Each path is a new rotation, seen through one point. The rows after it are directions, each followed by how far the rotation turns it, in degrees a step (0 if it stays put).
Each turn is a multiple of 5 degrees from 10 to 175, or 0.
Each row of a path follows its step; steps can be skipped.
path 1
step 0: [-30.2   6.7  -2.3   3.5   6.2   0.0  12.2   8.2  24.0 -14.0  20.6  -5.7
 -35.0  -1.8 -17.0   5.9 -31.2  13.5  27.7  29.1  10.2  18.5   8.3  56.0
  -3.8  -0.2 -42.0  12.3]
step 1: [  6.2  11.7 -38.9  13.8  15.2  -4.9  19.4  18.5  -9.7 -39.3 -11.6  -5.1
  -1.4  36.4  10.5  -3.8  14.5  -4.8  -2.6  13.0 -13.5  21.5  28.5  27.8
  52.2   3.8  -8.9  26.7]
step 2: [ 16.9   4.4   9.6  50.7   9.9   3.4  18.3 -11.7   5.7  13.7 -16.0  48.6
  -5.2  -5.0  40.7 -14.2  21.1  10.9  19.1   8.0 -15.8 -23.8  26.1  26.1
  11.4  -8.2 -27.5   0.5]
step 3: [-27.7   9.0   5.7   1.9   7.9  33.2  15.1  -8.9  20.8 -31.2  12.0  16.8
 -17.4 -44.1  10.9  32.2 -14.9  23.1  24.1  23.8   6.7   4.9  25.9  34.3
  -5.6  -0.2   1.5  29.5]
step 4: [ 20.2  26.7 -36.0  24.3  36.0  -4.6 -19.7   3.7   0.7 -58.2  -7.2  -6.6
  39.9   1.3  12.2   8.5  -7.8 -10.7   3.2   4.4   3.1   5.3  17.7  25.6
  12.7  12.7   6.2  27.6]
step 5: [ 33.4  -6.4   5.1  32.0  -2.9  -4.8   8.5 -12.0 -11.4  -1.2 -15.0  31.2
   1.9 -24.8  28.1 -15.5 -17.0 -28.9  -7.8 -18.6 -29.3 -24.5  16.9  35.4
 -17.6  22.8 -33.5  21.0]
step 6: [  0.4  -5.1  -9.2 -14.8 -32.0  27.2  24.1   9.0  25.2 -14.6  22.9  -3.5
   5.9 -39.5  29.8  29.9 -26.8   5.9 -25.7  30.8  -2.2 -22.7  12.1  33.5
  -3.8 -11.7 -10.2  22.0]
step 7: [ 30.5  -3.3 -34.8  -1.5  13.3 -45.8  -8.4 -10.6  16.6 -40.5  23.9   0.0
  38.1  10.8  -1.7  28.2  -9.5  -8.4  11.1  36.8   5.5 -18.3   6.1  22.8
   9.9   8.0 -12.1  -1.3]
step 8: [ 29.8 -28.0  -4.8  -2.6 -14.0 -22.0  36.2 -32.6  14.8  -2.3   0.4  11.2
   1.3   1.4  16.9 -21.5  11.9 -20.9  12.9 -20.1   0.5   7.6   6.4  38.5
  -6.9  42.2 -36.1  24.4]
step 9: [ 19.6  -7.4 -14.7  14.8 -35.0  15.3  21.4  -7.1  50.4  -0.6  19.7  -3.6
  -8.4 -10.3  27.2   1.5  -4.4  22.0 -27.1  19.0  -5.2  33.1 -10.1  41.7
   7.7 -29.2  -3.1  14.3]
Speeds:
[ -4.3  13.1  -2.4 -10.4  -4.9  -9.5   4.4 -12.5   5.0  -3.7   6.0   9.4
  10.2  -8.9   3.6   1.2   7.9   5.9  18.0 -11.8   7.5   3.0   0.2  -1.9
  -0.1   0.0   6.9  -4.3] | 80
[ -4.6   2.7  15.8  -0.1 -12.2  11.5  -9.1  -4.5  10.2   6.2   8.0  -4.2
   1.9   7.9  -5.8   8.2   4.3   5.6  -2.0 -11.9  -6.6  -2.7  12.4  10.7
  -5.7  -0.6  -6.5   2.3] | 120
[  2.0   3.5   7.9   3.9 -20.9  -2.5   5.2  -6.0 -11.5   6.4  -5.1   4.7
   1.4  -2.6  10.6  -7.4  -5.0   4.8  -5.9   7.2 -10.3  -3.0   2.9   2.7
   7.9 -13.0  12.3  -1.9] | 100
[ -3.7 -10.9   3.1 -13.6  -4.5   0.1  18.2   2.4  -3.6  -6.4  -9.5  -5.1
  -9.8  -1.3  -3.8   7.1  -2.4   0.8   3.1  -8.6  -5.0  -1.6   9.9  -4.3
   1.6   9.9   9.3  14.4] | 145
[ -5.2  10.7   4.3  -3.4  -7.2  -6.6 -11.0  -0.8   0.9  -7.2  -5.6  -6.0
  -0.6   2.4 -16.0   2.1  -4.7   4.8   4.7  21.5  11.2  -5.8  -1.4   5.1
  -0.4   5.7   7.4   8.4] | 110
[-16.8 -11.6   1.7  -5.9  -3.6   9.2  -1.7  -3.1  -6.7   6.3   1.2   4.3
   2.7 -17.6  -3.7  -8.8  -0.7  -3.0  -2.4   4.2   5.1   9.0  -1.0  11.9
   7.2  12.8  -5.8  -6.1] | 130
path 2
step 0: [ 32.5  -9.4  27.3 -15.1  -8.7  -6.0  -5.2  27.2 -14.8   5.1  17.1 -11.8
   2.4  25.0  14.7 -25.7  16.3 -34.0 -24.8  20.9 -31.3   0.2  15.1  -7.5
 -35.1  42.9   2.1  -3.1]
step 1: [-11.1 -30.3 -12.3 -25.4 -10.2 -18.9   3.2 -18.2   0.1   5.3 -25.9  -9.7
  25.6  11.8   9.9 -44.0  22.2  -2.5  25.5 -29.5   8.7   1.0  25.1 -19.3
  27.7 -16.0 -37.4 -12.7]
step 2: [ -8.2  -3.8   9.8  14.0 -16.1 -11.1 -29.7  18.8  16.4 -18.5  12.5 -46.7
 -10.2  18.0 -36.6  25.5  23.1  15.4 -38.0 -25.6  18.4 -13.1   8.0 -18.0
  -2.5   9.0  11.8 -25.0]
step 3: [  3.0  27.5  25.3 -23.2   3.1   2.4  39.4  13.4  -7.4  -0.9  32.0   8.1
 -12.3  33.7   3.1 -42.1  17.9 -10.1   5.5 -17.5  19.1 -26.6  -5.7  21.2
 -20.9  24.7 -25.1   7.7]
step 4: [  9.2 -34.3 -17.2 -16.5   4.4  -9.2  15.1 -13.5  26.6 -45.1   5.8  -1.4
  -0.9   2.5 -14.7  -4.5  12.1   1.1  -3.6  12.6 -25.2   9.3  15.0 -55.7
  12.1   6.6 -44.2   8.8]
step 5: [ 12.0 -23.6  29.2   7.4 -16.5  21.9 -10.4   6.9  -3.5   4.0  16.3 -24.7
  22.7  16.6 -16.5 -31.0  48.1  -6.1 -25.1  -9.8  -5.9  16.3  32.8  12.2
  -5.1  -4.5  43.8  -0.6]
step 6: [-32.7   8.8  -0.7 -18.5  15.8  -2.5   0.7 -32.0   6.9  -3.8   9.7 -18.6
 -10.9  32.9   8.4 -18.3   5.5 -28.5 -12.0 -40.7   2.1 -16.2 -13.3  21.2
  34.8  -5.0 -42.3 -22.8]
step 7: [  7.5 -12.6   5.1   0.0 -24.9 -26.7  13.0   9.5  36.0 -23.9  44.0 -22.1
   4.9   9.8 -52.4  13.4   2.0  19.7  17.3  -7.9 -15.9  11.9 -27.8 -13.6
 -20.1  17.2  -4.1  -5.4]
step 8: [  3.9 -21.0  13.4  32.1  15.5  34.5  22.7   5.3  -4.4 -28.2  40.9  13.1
   3.0  17.9  15.8 -39.0   3.9  -2.5   8.5 -13.0  13.4  -6.2  46.2  16.7
   5.7  13.9  -1.6  23.6]
step 9: [-21.1  -7.5  22.1  -5.3  37.6 -20.8 -13.5 -20.5   3.7 -15.2   4.1 -15.1
  -9.7  19.2 -15.1  -0.5  24.5 -12.1 -21.5  13.5 -46.5  22.3   0.1 -10.5
  12.3 -42.8 -34.6   7.3]
Speeds:
[  5.6  -3.8   6.2  -2.3   6.2  -2.9  10.8   6.6  -5.8   4.9  -6.4   0.9
  -6.2  -7.6  -8.5  -1.9  -5.8  -3.4   2.5  -4.1  -2.1  -2.1  -5.5  -4.9
  22.8 -12.1 -16.7  -2.0] | 140
[  7.1   5.2  -3.8 -17.0 -12.5   5.3   5.4  -0.9   9.2   2.6   0.5   3.6
  -1.2  -0.1  -4.3  -3.0  17.3  -2.8 -14.8  -5.0  11.1  -7.0   4.0 -11.9
   3.7   4.5  -2.6  -0.3] | 20
[  3.6  -2.7  15.2  -0.3  -2.4  -2.6   0.2   3.7  -3.3  -3.0   9.4   5.3
  -4.0  -1.1  -1.5 -11.3 -11.9   1.4  -7.3   7.8   8.2   3.5  -2.1  -7.1
   6.4   3.7  19.6 -16.0] | 140
[ -2.4   2.9  -8.0   7.0  -1.4  11.4   1.6  -0.6  -6.3 -15.7   0.2  -1.9
  13.3  10.1  14.3   8.5 -10.0  -3.5  -8.2  -1.5   1.6  -6.7  -3.8 -10.9
  11.8   2.4  -4.4  -3.4] | 160
[ -0.8  -9.7  -2.8  -7.1  -7.2  -1.2  -6.8 -10.5  -4.4  11.9 -10.0  -6.4
   7.4   1.2   4.9   1.6   4.5  -7.0  -2.4  -8.8 -14.6   2.2   1.9   6.2
   8.3  -1.6   8.9 -18.4] | 80
[  2.4 -12.9  -1.8   5.0  -4.1 -10.4  -9.2   5.0   2.4   1.7   5.3   8.3
   9.4  -2.1   9.8  -2.6   0.7   4.4  -4.5  -4.5   4.6   5.8  18.3  -4.0
   7.5 -14.8   2.1  13.0] | 100
[ -2.6   3.7   9.5  18.7   4.3  16.7  -1.3   0.4   6.3  -0.2  -7.1   0.4
   1.8  -7.5  -6.3   5.4  11.1   6.3   5.0  -0.8   4.7  -1.3  17.1  -0.5
   4.8   0.6   0.5 -11.9] | 115
[  3.6 -10.0   7.9 -11.3   1.9   7.7  10.3  -3.2  -9.4  -3.1   1.8  13.1
 -11.3  11.0   2.6  16.7  -1.3   8.8   3.0  -4.6  -7.3  -1.1   9.3  -3.9
  -8.2  -4.3   2.4  -0.7] | 80
path 3
step 0: [ -9.4   7.5 -27.4  11.8   8.7 -38.0 -11.0  -9.3   4.1  -0.9 -25.5  28.3
  26.4   7.7  26.9   3.2  -6.3 -16.4 -10.2  12.0  -4.0  -7.0  -1.3 -40.2
 -50.2  22.2  12.0 -13.1]
step 1: [ 33.3  21.6  22.7  26.2  -0.3 -24.8 -18.0  -0.9   4.3   3.3 -15.9 -14.9
  30.0 -17.0 -28.3 -11.2  -0.4   2.5 -34.9 -36.5  -2.2 -23.6   5.1 -16.7
  -3.1   1.9  19.5  34.1]
step 2: [ 16.5  22.9   1.4  10.2 -49.0  16.3 -19.9  21.3  19.5  11.9   4.0  19.6
  16.2  20.5 -28.1  22.3  15.9  19.7   2.3  -8.5   4.2  24.3 -30.4 -18.4
  26.7  24.9  -0.7  -9.1]
step 3: [-27.6 -29.9  22.1 -35.8 -24.3 -23.3   9.8 -28.4  21.9   3.0 -10.8  17.8
   2.3  37.7  -5.6   3.4   7.4 -15.7  12.9 -12.6 -18.5 -27.4 -22.1   4.7
  17.8  25.0  13.8   3.3]
step 4: [ -3.0  -0.1 -26.8  -4.8  13.1 -33.2  20.8 -20.6   7.7  15.0 -27.1  23.9
  14.7   5.2  27.7 -17.8  29.3  27.0 -32.9   9.0  -7.5  -9.2 -21.9 -27.0
 -34.8   7.5  -6.0  -9.9]
step 5: [ 14.9  15.7  12.9  23.6   9.0 -41.1 -26.5  -8.9  -7.5  -5.3  12.8  26.3
   8.6 -13.2 -19.8  -6.8 -15.6   4.7 -36.8 -30.3 -30.0   2.3  25.4 -37.6
   8.4  -0.9  12.4  12.8]
step 6: [ 16.2  22.8   3.6   5.3 -38.1   6.3 -19.5  26.5  16.1  -0.1   7.5  16.9
  -7.6  21.4 -45.3   3.7  13.3  -1.8   5.6 -13.1  18.3  18.6 -20.0 -17.5
 -32.2  31.4  24.4  19.1]
step 7: [ -8.5 -14.7  21.3  14.2 -32.2 -19.6  -6.6  -3.4  44.2  12.6  -9.6   0.7
  11.2  23.5   9.4  18.1  26.5 -22.9  21.5 -10.2 -14.2 -48.4 -26.4  -4.1
  14.2   1.8  11.4 -11.4]
step 8: [ 12.0   3.9  24.0 -29.2  -7.3 -22.0  25.3 -17.8 -10.8  -0.4  -9.3  13.6
  32.1  11.6  11.2 -15.3  19.7  42.7 -26.3   9.6  -8.9 -22.4 -31.5 -22.4
 -11.3   9.9 -29.7 -10.7]
step 9: [ -5.9  12.0  -6.3  11.7  -1.2 -36.6 -22.2 -60.5 -10.4   2.5  16.0  26.0
  10.9 -11.5  -8.8  12.3  -9.8   8.5 -18.1  -1.4 -22.4  29.3   7.6 -32.8
   3.8  20.5  22.2  -4.8]
Speeds:
[ 14.7  -1.6  -2.4   0.6  -6.6   2.9  -2.9  -5.0  -7.9 -10.4   3.9  16.5
   4.0  -8.9   5.4  10.0   6.9  12.5  -7.1  -0.4   8.5  -6.5  10.4   7.3
   6.7  -3.0   2.5   8.0] | 100
[ -2.4  -1.1   6.5 -14.5   3.9  -5.5  10.2 -11.1  -2.3  14.8  -7.6  16.8
  -2.1  -7.6  -0.3   0.1   0.5  -2.3  10.4  10.2   5.5  -3.3  -2.2  -5.8
   4.3  -8.7  -9.2  -3.7] | 80
[-12.6   4.1 -13.3  -0.7   9.0  -9.7 -15.4  -2.3  -5.7  -8.1   2.9   4.5
  10.7 -14.8 -10.5  -9.5  -0.9  -4.5  -4.2   1.4   3.9   2.3  -2.3  -2.3
  -6.9  -8.3  -2.0   4.6] | 80
[ -6.9  -5.4  -3.1  15.0  -2.3   7.6  -5.9   6.7   0.6  -1.8  -5.0  11.8
   3.0  -6.0   9.5  11.1  -4.2  -5.3   2.0   9.5 -18.5   2.8  -4.7  -9.0
   8.5  -6.8   4.6  -6.0] | 155
[  0.1  -4.3 -11.0  -3.7  -5.3  -0.2  -0.8  -4.8   9.2   9.4  -8.8  -5.7
  -1.6  -6.0  13.0   4.1   4.9 -11.8   0.4   3.7   0.5 -10.2  -2.2   7.5
 -13.9  -2.3  13.0  15.1] | 110
[  2.2  -2.4   4.3  -6.2  -1.4  15.6   9.5  13.2  -9.7  -6.0  -9.7   5.1
   0.4  -0.5  -5.5  -8.6   2.2   7.9  -6.7   8.5  -1.9   3.2 -15.0  -2.9
 -13.0  -0.1   0.7  10.6] | 170
path 4
step 0: [-34.4  21.7 -31.7  21.0   7.2  29.3  25.4  -3.7 -18.9 -23.3  21.9  21.9
 -13.2   6.5  19.3   9.9 -33.6  16.1  -1.4 -18.7 -15.5  15.6  26.0  11.6
   3.4 -33.4 -21.0   1.3]
step 1: [ -3.5  15.6  10.2  27.2  19.4 -19.7  20.7  16.2  -5.7  11.4   0.8   8.2
  17.8 -18.5  27.5 -10.9 -27.3   1.7   4.1 -23.2 -44.0 -42.9   9.1  34.7
  18.0  20.4 -19.3  10.1]
step 2: [-16.0   4.4  -9.6   9.2 -25.5  -6.0  31.4  28.2   3.8  23.9  12.0   1.5
  30.2  10.2   8.1  23.6 -17.5  11.0 -11.2   4.7 -19.5  27.5  62.2   7.9
 -17.3  22.9  -5.4  -8.3]
step 3: [ -0.8  29.7  -8.9  -1.3  48.0   2.4   2.7  25.0 -11.0  -2.2  22.4   3.6
  -5.8  10.5  10.9  -9.5  13.3  24.4   0.5   5.4  -1.2   8.0  29.0  38.0
  -7.5  35.8   8.1  49.4]
step 4: [-18.9 -13.9  14.7  36.0  10.8   9.7  20.5  -8.0  10.9 -29.3  11.0  32.1
 -13.4  27.7 -31.0  20.8  -4.2  26.2  10.0  10.6 -43.0   4.5  33.8   7.0
  16.3  16.2  -2.7   5.0]
step 5: [-27.9   8.4   9.1  -2.2  33.8   8.2   1.2  42.6 -43.6  -3.3   1.6   7.4
 -25.2  -1.5  30.2  23.5 -24.7   5.9  -4.2   2.5 -40.7   2.2   8.7  25.5
   8.2 -14.0  16.5 -15.0]
step 6: [ 16.2 -12.4  15.9   9.5  -4.2   0.6  25.1  56.2  26.6  -2.3  11.4  13.7
   2.6 -28.0  -2.5   4.6 -18.4  14.5  -3.0   7.8 -31.9  -4.4  -1.0  18.2
   9.0  55.9  -4.4 -16.0]
step 7: [ 13.0  11.4 -16.7  -5.1 -10.1  11.2 -15.9  58.5   2.1  -4.9  17.1  -8.5
 -20.1  49.5  13.3   9.0  -3.6   7.5   5.0  15.8 -26.3  32.9  28.2  -1.0
 -26.6  10.6 -11.3   6.2]
step 8: [ 28.4 -23.3  10.1  13.9  32.5  18.3  10.3  -4.9  -6.6 -15.7  -4.7   1.4
 -34.2  -2.4  21.7  -3.0   5.1  25.9  38.6  30.0 -28.5   2.6  -0.8  15.4
  -9.3  35.9  -7.4  33.6]
step 9: [-11.9 -10.5  18.9  49.4 -15.1  27.9   6.7  18.2 -17.0 -19.4  11.7  -8.7
 -25.5  21.8  -1.3  22.4 -17.9   6.4  21.0  14.2 -25.1 -17.1  14.5 -14.8
 -23.3   1.3  33.9 -28.6]
Speeds:
[  0.5  11.0  -7.8  -9.8  -6.9  -3.0 -13.0  -0.1  -1.5  -3.4   7.5  -4.0
  -8.8  11.6   8.2   2.6 -10.6  -5.2  -0.6  -5.7   0.8  -6.5   4.3   9.8
  -2.8  -6.5  19.7   1.7] | 160
[  1.9   5.4  -1.4  -7.3   5.6   2.6   6.1  -1.1  -3.1  -1.8   8.8   1.2
  -5.9 -19.0  12.3  -4.1  -4.4  12.5   2.7   7.7  12.0  -6.2 -10.9   3.2
   8.1   5.1   2.7  13.2] | 145
[ -1.1  -9.0   4.1 -10.5  -3.2   3.1  -7.8  17.3   3.5  -3.0 -10.1   1.5
 -11.1   4.0  -2.9   3.0   8.6   8.7  -2.8  11.6 -11.6   5.4  -7.0  -0.5
  11.1   5.3  10.9   0.3] | 25
[ -3.1   1.1  -0.1   4.8   7.3  17.0  -8.9  -6.9   2.7  -0.5  -3.6  11.8
   0.2  -3.7 -12.4  -5.7  -2.5  -4.4  13.7  10.9  -2.2   3.0   5.4   0.2
  -5.7 -10.3   8.5  14.0] | 80
[ -0.2  -4.3   8.7   5.4   5.6  -4.3   3.8 -13.8   3.0  -4.5  -9.5   7.1
 -14.8   9.6  13.9 -13.3  -4.9  11.1  -6.9  -0.8  -6.3  -3.6   2.5  -6.0
   0.3 -11.1  -1.8  -1.1] | 90
[  7.6  -4.1  13.1   3.6   6.1  -1.1 -14.7   8.1 -14.4  -0.4  -9.9   3.8
   0.2  -1.3   3.6  -4.0   6.2  -6.4  -5.0 -12.4   5.3  -4.8  -1.7  13.9
  -2.7   2.1  -6.7  12.4] | 160
